Each row has a name. Each question is about the rows just above it.

K298: [-84.6   5.8 -23.6 -73.4]
K20: [32.9 33.0 33.0 33.0]
K484: [35.4 18.5 39.2 34.2]
K911: [47.2 35.3 35.2 33.1]
Count of [33.1] in K911:  1
Count of [35.2] in K911:  1
How many times does K298 hold [-23.6]?  1
Count of [33.0] in K20:  3
How many times does K20 hold [32.9]?  1
Count of [35.3] in K911:  1
Count of [32.8] in K20:  0

K898: [ -2.5 -24.6  -2.5  -2.1 -24.6]
K405: [  5.0 -24.5 -24.7   2.8 -32.3]
K789: [-13.6  68.3  68.3  68.3 -13.6]
K420: [  9.6 -17.9   0.3  -2.0  -5.7]
K463: [ 68.2 -64.9  68.2 -64.9  68.2]
K422: [  9.3 -24.6  68.4 -24.6  68.1]
Times [68.3] occurs in K463:  0
How many times does K463 hold [68.2]?  3
Count of [-24.6] in K422:  2
Count of [68.3] in K789:  3
Count of [-24.6] in K898:  2
Times [9.3] occurs in K422:  1

K932: [-40.0  15.0  15.0   9.5   9.5  -2.9  -3.5  12.2  -2.9]
K439: [-23.7  20.3  17.6 -13.6  23.5  -0.4  -9.5 -11.2   0.2]
K507: [  9.4 -32.4   5.8 -14.5  24.7   2.0 -40.2  16.5 -38.8]
K796: [  0.3 -36.2   2.0 -36.2   2.0  11.8   4.1   1.9 -26.5]
K693: [-23.7  20.3  17.6 -13.6  23.5   7.8  -9.5 -11.2   0.2]
K467: [-17.4  62.5 -24.5 -18.1   3.6 -45.7 -15.8 -12.9   3.6]
K108: [-56.8  13.3  56.9  27.7  -7.6  10.8  14.9  12.9  20.9]
K832: [ -4.8  -9.7 -14.4  -0.1 -10.5 -12.3  -2.7  -1.9 -16.2]
K868: [ 22.6  11.0  -1.2 -29.3   5.1   9.3 -16.5 -18.5  32.6]
K652: [-71.3 -11.8  50.4  54.3  30.0   9.6  29.4  37.2 -58.6]
K118: [  3.2  18.9   3.2   0.0   3.2 -23.3  21.8 -27.0  -7.7]
Times [2.0] occurs in K796:  2
Count of [9.5] in K932:  2
How many times does K118 hold [3.2]?  3
Times [15.0] occurs in K932:  2
Times [1.9] occurs in K796:  1

K496: [-22.7  10.9 -14.3 -64.7  32.1   5.6   3.7   5.3   9.5   0.2 -64.7   6.9
  25.4  -1.3  28.8]
K672: [ 26.9  55.0 -10.5   2.6  -8.2 -14.2  -1.0 -20.2  -3.1 -42.3  -9.7 -16.4
  32.4 -19.0 -13.7]
K854: [ 30.2  58.6  -4.0   1.5   0.2   2.8  -1.3 -18.4 -39.1 -17.5 -29.6 -16.6
 -13.4   2.3  19.1]
K191: [ 33.9   7.0   7.0   6.4  33.9  33.9  -2.2 -16.3  33.9 -48.0  34.0   7.0
  33.9  -7.4 -27.7]
K65: [ -3.8  -4.2 -38.8 -14.0   7.3   4.6 -38.8  -3.8 -38.8  61.8  -3.8  15.6
 -21.1  17.1  -3.8]
K748: [  3.7  50.9  26.2 -17.6 -12.9 -19.6  -0.6 -15.2  27.6 -26.8   5.7   5.9
  41.6  -4.3  11.6]
K989: [ 36.3  33.3 -21.0  -2.6  -0.1 -12.7  10.3 -16.8 -24.7  32.5  10.3 -12.7
 -38.7 -13.5 -11.9]
K91: [-17.2  18.7  22.3  22.3  -6.3  -5.1  17.8  -1.6  32.0 -68.7  -9.3  15.7
  23.9  22.3   2.1]
K278: [ 11.1  13.7  36.5   3.4   4.1 -12.0  35.3 -13.7   4.5  32.0  26.1  -3.0
  22.3  -4.1   4.1]
Times [-38.8] occurs in K65:  3
How many times does K191 hold [33.9]?  5
Times [22.3] occurs in K91:  3
Count of [15.6] in K65:  1
How many times does K191 hold [7.1]?  0
How many times does K496 hold [-64.7]?  2
Count of [32.0] in K278:  1

K9: [-13.2  -7.4  28.1  -9.5   9.4 -73.6 -28.3  25.2  49.3 -21.5   4.3  12.4
   5.1   5.1  -7.1 -15.8 -51.3   6.4   5.1  37.1   5.1 -51.4   0.0  40.1
  -7.5  22.2  -7.1  -9.5   7.7 -41.6]
K340: [-24.3  30.8  24.1  -9.0 -33.6 -28.9   9.0 -27.5 -27.5   1.5 -11.3 -20.3
  -6.0   1.6   1.5  22.5 -68.2 -33.0 -41.3   8.3 -27.5   1.5   0.7 -30.3
  17.4  25.1  -3.8 -30.3 -79.0   1.5]
K884: [ -8.5   5.2 -16.8 -12.7 -33.3  19.4   1.4 -16.3 -22.6  18.1   8.6 -23.4
  -8.8   4.0  18.8  26.2   3.7 -14.8  16.3 -28.7   0.4  19.4  21.6 -36.8
  15.6 -21.1  -0.5  15.8 -10.4  13.8]
K505: [-33.6  18.8  16.2  -9.5 -34.9 -38.3  -4.0  -8.8 -11.3  11.7   4.7 -12.1
 -16.1   1.3  -0.5  22.7 -53.4  12.9 -29.3 -10.6 -34.9  -5.8  13.3 -20.0
  12.9 -34.9   2.6 -11.7  18.8  -3.7]
Times [-3.8] occurs in K505:  0
Count of [-51.3] in K9:  1
How many times does K505 hold [16.2]?  1
Times [1.4] occurs in K340:  0
How many times does K505 hold [-34.9]?  3
Times [5.1] occurs in K9:  4

